(in the rows, 128 means zero)
The rows of A fall into a few groups, which share some directions, and each row is roughly a mix of its group's hidden directions.
A:
[[102 113  71 130 121 156 113 104  92 139 127]
 [156 100 144 104 144 175 161 131 114 160 124]
 [100  85 158 103 142 137 168 151 145 146 135]
 [106 131 147  79 124 162  96 127  91 117 112]
 [134 112 148  70 124 161 161 139 111 140 108]
 [ 89 158 136 105 140  94 141 107 107 122  86]
 [124 138  80 120 145 130 164  84 112 133  98]
 [103 118 148 155  97  80 155 130 152 105 117]
 [104 121 130 121 168 109 171  82 114 115 112]
 [134 143 169 123 107 125  86 108 148 141 173]
 [ 86  85 146 111 142 123 172 154 121 131 136]
 [145 159 129  68 100 149 136 136 154 131 144]
 [165 177 149 103 113 149  94 130 138 146 138]
 [113 149 148 147 115 136 101 156 138  75 161]
 [153 121 166  82 108 126 150 115 170 138 136]
 [158 100 123 128 149 131 181  95 153 147 141]
 [177  97 131 168 143 112 147 133 156 147 113]
 [118 126 115  95 145  61 138  97 128 125 134]
 [145 161 135  97 145 131 136 115 115 139  65]
 [141 144 122 140  95 139 143 159 117 142 190]
 [131 105 120 158 137  80 165 105 132 134 164]
 [146 173 153 126 115 152  82 158 124 150 132]
 [ 97  92 100 133 163 127 147 163  92 126 134]
 [102 138 138  86 110 129 108 141  71 122 108]
 [128 108 110 111 127 121  84 100  91  93 155]
 [180 108 124 125 118 121 142 109 113 116 183]
 [140 109 124 139 165 102 150  75 160 116 115]
 [ 81 189 111 108 112 132 117 129 114 125 119]
 [122 113  88 147 159 125 133 117 126  93  76]
 [108 112 122 106 116 103 159 150 106 157 178]
 [120 120 129  76 138 116  80 116 117 159 103]
 [132 148 169 116 126 117 153 124 157 185 137]
 [159 110 144 145 142 112 105 116 168  76 124]
 [181 134 137  99 117 146 132  97 113  86 138]
 [ 80 150 114 125 136  97  84 146 119 104 113]
 [148 145 113 109 108 124 113 112 122  57 129]
 [126 158 141  82 139 134 119 153 106 134  77]
 [171 140 131 114 130 104 135  70 147 153 127]
 [132  87  99 161 145 130 173 110 104 134 146]
 [113 111 121 123 150 139 171  76 125 144  94]
 [156 126  99 151 143 129 172 137 133  79 146]
 [129 106  97 136 141  94 108 146 165 175 130]
 [123 170 114 137 117 158  67 139 137 121 117]
 [155 117 113 103  98 164 108 177 144 122 144]
 [116 126 161 105 125  83 119 173 142 123  95]
 [132 139 109  81 110 117 154 151 106  82 142]
 [156 152 124 123 127 152  93 188 141 120 116]
 [139 132 123 164 142 121 168  94 162 115 166]
 [164  80  96 104 143 157 151 116 133 114 132]
 [124 159 153 114 104 145 108 152 122 179 159]
 [134  82 137 116 162 154 114 149 126 171 150]
 [117 152  93 121 155 106 147  79  93 126 131]
 [137 127 166 110 102 157 109 167 140 157 160]
 [101 162 128 135 102 120  80 161 123  99 144]
 [149 122 135 134 129 104 119 119 162  71 166]
 [ 87 122 151 124 135  99  99 138  98 113  84]
 [116 176 143 144 124 129  66 139 145 120 129]
 [147 150 179 110 106 113 111 143 166 107 147]
 [147 122 154  76 138 176 140 122 106 143 141]
 [126 103 130 121 126 182 117 148 125  94  85]
 [118 141 125 155  81 130 124 154 175 143  99]
 [149 125  89 118 164 176 117 114 101 149 122]
 [166 113 152  75 154 143 124 140 136 160 128]
 [150  89 132 156 149 148 154 135 142 158 170]
 [135 100 141 113  95 147 134 160 159 164 163]
 [133  97 174  77 135 142 128 148 115 145 148]
 [169 146 123 176 107 115  91 139 129 118 153]
 [ 93 131 121 116 149 103  85 111 135 105  83]
 [ 98 138 111 142 146  87 148 113  93 151 164]
 [104 106 131 177 144  97 132 109  85 143 126]
 [132 133 126 125 117 150 154 135 124 112  54]
 [115  84 140 166 111 101 159 129 154 101 137]
 [ 92 111 100 115 146 144  82 139 104 115  95]
 [111  93 143 118 151 164 180 105 137 116 138]
 [150 142 147 101 134 146 157  81 113  92 105]
 [142 115 142 141 166 125 160  81 140 155  98]
 [101 156 109 111 107 106 110 144 103 117 181]
 [149 169 121 150  98 132  86 106 127 107  97]
 [143 142 130 113  96 163  83 153 154  96 121]
 [ 77 119 105 133 138 104 111 127  98  89 151]
 [153 165 116 121 122 139 164  95 133 170 102]
 [174 123 101 112 135 143 104 110 147 135 178]
 [152 157 111 140 122 175 131  87 110 155 147]
 [153 163  91 120  97 143  92 119 143 132 162]
 [135  77  99 161 141 125 158  97 138 112 142]
 [192 105 139 125 138 147 137 119 165 149 121]
 [158 102 125 173 138 140 143 119 136  90  89]
 [173 104 131  95 141 130 109 122 167  98 104]
 [143 111 131  88 124 159 147 129  95 168 160]
 [135 104 104 124 137 147 141  58 130 113 111]
 [ 84 105 134 136 132 102 178 119  97 129 106]
 [ 92 140 138  94 123 125 162 144  95 164 104]
 [177 110  91 100 152 153 136 104 138 110 136]
 [103 109 122 143 132  99 133 180  95 131 163]
 [113 165 167 106 116 109 128 155 129 134  80]
 [148 113 154 146 112  93 173 125 160 144 155]
 [ 91  91 106 133 167 101 152 137 102 147 127]
 [ 75 119 110 148 111 140 132 168 128 149  96]
 [157  88 144 131 146  87 129 136 175 122 113]
 [ 79 154 121 111 127 129 133 165 154 161 103]
 [150 153  84 142 141 141 123  73 122 122 106]
 [109 126 126  73 131 163 101 137 139 112  91]
 [129  60 125 150 139 131 155 134 122 105 154]
 [143 129 137 114 113 195 104 152 128 116 102]
 [144 187 159 100 116 138 122 147 123 161 123]
 [ 98  86 128 134 137 141 116 188 121 132 148]
 [ 99 122 182 149 116  93 124 166 132 129 140]
 [122 101 106 164 146  98 147 115  83 102 113]
 [127 127 176 117 122 123 100 148 153  84  97]
 [167 159 115 163 118 131  88 126 162 108 131]
 [133 136 106 114 107 157 121 176 157 165 154]
 [ 81 117 112 168 145  90 119 114 133 124 158]
 [128 143 115 172 142 125 160  98 171 124 156]
 [108 127 156 134  98 115 168 110 123  82  98]
 [110 140 115  85 172  86 108 120 107 136 133]
 [124 105 112 172 105 106 143  95 151 123 168]
 [121  98 164 152 127  99 164 110 155 123  94]
 [120 105 138 137 105  80 117 135 159 130 177]
 [ 89 122 163 120  90  81 120 126 141 119 110]
 [165 150 145  93 100 140 118  99 168 112 137]
 [110 151 123 126 123 122  64 147 135 109  91]
 [157 182 147  99 101 130 111 112 160 127 133]
 [109 141 169 153 145 120  95 158 157 118  95]
 [161 119 126 130 139 144 131 111 135 190 166]
 [171 105 169 109 171 117 134 126 137 124 101]
 [114  97  92 110 139 149 168 140 110 170 135]
 [147 128 153 133 147 162 117 153 134 183 157]
 [135 122 120 175 120  89 143 100 167 103 136]
 [173 159 130 151 115 135  97  90 147 125 101]
 [172 121 140  98 126 168 120 129 178 134 127]
 [118 105 113 179 107 101 167 119 156 125 119]
 [118 137 156 184  98 136 128 149 112 129 167]
 [147 127 181 149 112  86 133 162 139 138 140]
 [172 113 109 106 134  90 106 119 171 118 142]
 [125 126 170 142 134  96  93 127 149 109 175]
 [ 83 123 179 119  89 108 136 127 143 124 143]
 [153 106 113 188 129  99 144 121 156 118 113]
 [131 128  81 162 121 126 106 117 140 152 177]
 [112 111 125 112 130 165 100 148 127  83  85]
 [ 99 182 101 160 118 101 113 121 110 144 134]
 [115 132 119 100 128  82  80 153 154 121 109]
 [147 161 130 140  87 147  98 166 112 116 157]
 [130 119 134  98 150  92 129 109 124 142  66]
 [180 167 136 122 125 146 140 102 131 145 167]
 [132 131 132 100 135  77 152 108  92 156 101]
 [ 97 156 121 148 130 115 141 121  81 160 165]
 [178 118  99 131 158 135 143  78 135 133 134]
 [177 170 102 133 123 150  99 118 137 132 101]]

Each list below has two rows that fit no group; the rest each fit one group, if only roughly. Name those rows in the order they come.
  q557: [173  98 120 110 139 175 141 114 115 134 159]
  q265: [140 132 128  98 134 189 156 119 155 138 101]
  q692: [132 110 169 133 144 131 172 131 168 143 161]
  q343: [ 77 157 114 118 106 165 106 159 122 126 140]
  q693: [113 100 130 137 137  82  72 134 129 102 120]
  q752: [166 146 150 107 122  93  97 122 163 124 161]
  q668: [162 108 136 107 146 104 152 118 138 137 185]
  q654: [ 99 109 151 129 142 110 122 178  82 123 114]
  q854: [187 157 159 138 130 110 114 136 157 117 111]
  q133: [ 84 138 118 115 146 158 137 129 119  88  85]
 -> q692, q654
  q494: [134 136 124 101 124 158  70 154 102 154 126]
  q944: [103  99 130  86 155 136 158 104 141 129 168]
  q954: [138  83 142 151 153  83 159 111 120 147 124]
  q852: [124 118 140  96 142 106 105 124 173  79 112]
  q616: [153  69 104 145 164 138 144 145 124 123 115]
  q325: [109 177 136 141 108 102 157 103 112 160 149]
  q499: [135 131 131  94 130 131  95 151 134 152  67]
  q899: [168 155  98 150 137 127 138 143 137 135 182]
  q132: [154 137 155  88  96 112  77 136 135 114 132]
  q623: [125 120  99 144 147  74 156  97 147 125 103]
  q725: [170  95  92 142 158 140 134 102 124 116  98]
  q386: [130  86 135  91 141 146 153 157 101 163 115]
  q53: [135 188 125 111 122 151  98 101 148 129 103]
 -> q494, q132
  q830: [193 118 139 137 137 122 127 145 133  87 104]
  q818: [200 145 137 117 114 135 122 140 158 140 126]
  q374: [122 168 123 125 116 104  89 102 168 103 111]
  q558: [124 137 102 188 153  96 135 112 140 117 153]
  q977: [168 107 125 155 126  98 126 131 150 116 181]
  q582: [162 106 105 123 129 183 106  96 119 113 140]
  q188: [116 110 137 169 137  90 153 151 149 157  97]
  q89: [119 149  96 143 123 113 126  74  97 100 104]
  q388: [136 179 151 153 100  99  95 138 127 151 120]
  q270: [181 120 108 149 132 133 158 103 125 156 161]
 -> q374, q558
  q296: [120  99 116 133 111 105 173  91 138 111 168]
  q234: [160 167  91 127 115 149 120 118 121 176 114]
  q373: [ 97 129 140 139  83 104 109 151 173 109 119]
  q967: [145 154 136  93 139 179 121 151 123 167 134]
  q195: [135  97 143 148 131  84 150 126 111 141 179]
  q970: [115 137 146 126 133 138 129 111 125  91  59]
  q723: [106 158 134 142 111  99  78 140 108  90 127]
  q477: [105 130 100  79 130 123 118 138  94 141  85]
  q335: [129 150 143  74 102 141  93 139 153 124 155]
  q282: [105 147 130 101 129 170 137 118  95 151  84]
  q59: [127  82 120 133 177 139 170 123 127 156 129]
  q517: [157 107 127 147 157 142 189 125 103 130 139]
  q474: [ 83 139 134 144 122 137  69 157 136 118 139]
  q928: [118  77 143 133 177  95 135 140 106 123 132]
 -> q967, q517
  q419: [145  75 156 119 132 146 163 118 120 108 162]
  q689: [126  84 109 154 165 170 153 139 118 116 123]
  q592: [118 129 118 110 107 109  75 158 170 127 149]
  q258: [170 114 139 126 125 129 163  99 140 155 175]
  q507: [128 116 156  98 130 165 175 120 107 147  99]
  q717: [113 154 125 137  92  72 130 121 164 138 146]
  q262: [179 123 148 135 101 134 177 122 151 129 148]
  q88: [126 103 106 123 134 109 155  85 109  95 168]
  q913: [121  87 112 163 137 133 187 118 123 117 119]
  q230: [ 88  96 128 159 114  88 136 143 114  98 148]
  q969: [ 96 138 114 112 131 112  92 151 103 163  86]
 -> q262, q230
  q368: [ 84 116 128 160 144  82 134 100 101 129 139]
  q247: [113 115  94 182 155 104 150 119 106 126 108]
  q923: [ 96 124 137 115 128  70 165 132 127 134  95]
  q677: [163 126 101 168 151  99 155 100 138 151 119]
  q569: [ 90 130 148 156 133 106  86 144 122  85 139]
  q232: [155 108 141 112 148 136 117 156 139 163 182]
  q823: [ 99 136 104 127 136 135 117 157  62 113 135]
  q496: [117 148 134  85 141 142 176  92 126 141 103]
  q455: [174 128 135 131 113  95 126 114 186 118 120]
  q956: [113 152 129 139 121  77  95 136 128 133 178]
 -> q923, q823
  q681: [132 128  87 106 121 158 104 116 131  72 141]
  q119: [176 168 113 129 111 143 117 164 138 151 106]
  q699: [176 147 146 145 100 165 100 138 154 116 116]
  q629: [106  86 106 130 166 113 151 118  95 112 157]
  q645: [ 84 160 117 133  91 105 103 124  99 113 150]
  q35: [ 64 130 119 155 107 111 115 145  97 127 135]
  q565: [124  85  92 139 156 163 138 137 105 117  94]
  q140: [166 105 141 123 116 108 158 112 141 169 167]
  q769: [139 139 129 107 136 175 122 135  93 177 150]
  q833: [149 165 160 111  93 157 135 157 118 159 129]
  q726: [135 169 107 191 122 150 109 114 125 131 130]
  q438: [117 117 141  82 155 169 119 145 125 166 148]
 -> q833, q438
  q632: [ 72 141  93 101 124 130 119 134 124 124 169]
  q457: [119  85 156 126 175 142 136 164 149 116 120]
  q746: [162 126 115 148 149  96 128  96 120 158 173]
  q83: [ 95 124 139 123 142 130  93 152 113  81  89]
  q28: [156  98 122 110 138 172 148  86 102 114 125]
  q864: [118 144 139 100 118 104 113 160  86 146 172]
  q54: [137 119 144 104 131 138 122 132 125  76  70]
  q189: [139 161 151 108 103  74 109 118 156 115 139]
  q661: [162  98 111 137 161 153 138  93 128  91 147]
  q284: [135 153 169 119 118 155 185 137 124 125 105]
 -> q864, q54
  q411: [131 104 132  85 142 155 138  92  95 146  96]
  q612: [155 130 170 131 131 134  96 132 163 147 173]
  q420: [146 165 117 144 108 100  91 122 170 106 109]
  q742: [153 150 167 140 127 117 173 119 154 106  96]
  q712: [166 109 121 126 136  77 132 105 142 102 163]
  q842: [141 141 147  89 101 158 108 158 101 140 162]
  q518: [111 154 115  93 116 171 110 141 111 131 174]
  q790: [109 145  90 115 131 129  95 137 108  74 107]
  q198: [154 149 105 149 108 162  94 123 145 100 164]
  q131: [188 108 121  91 121 138 114 143 161 127 137]
  q984: [159 119  99 108 128 187 106 116 157 131 129]
 -> q842, q518
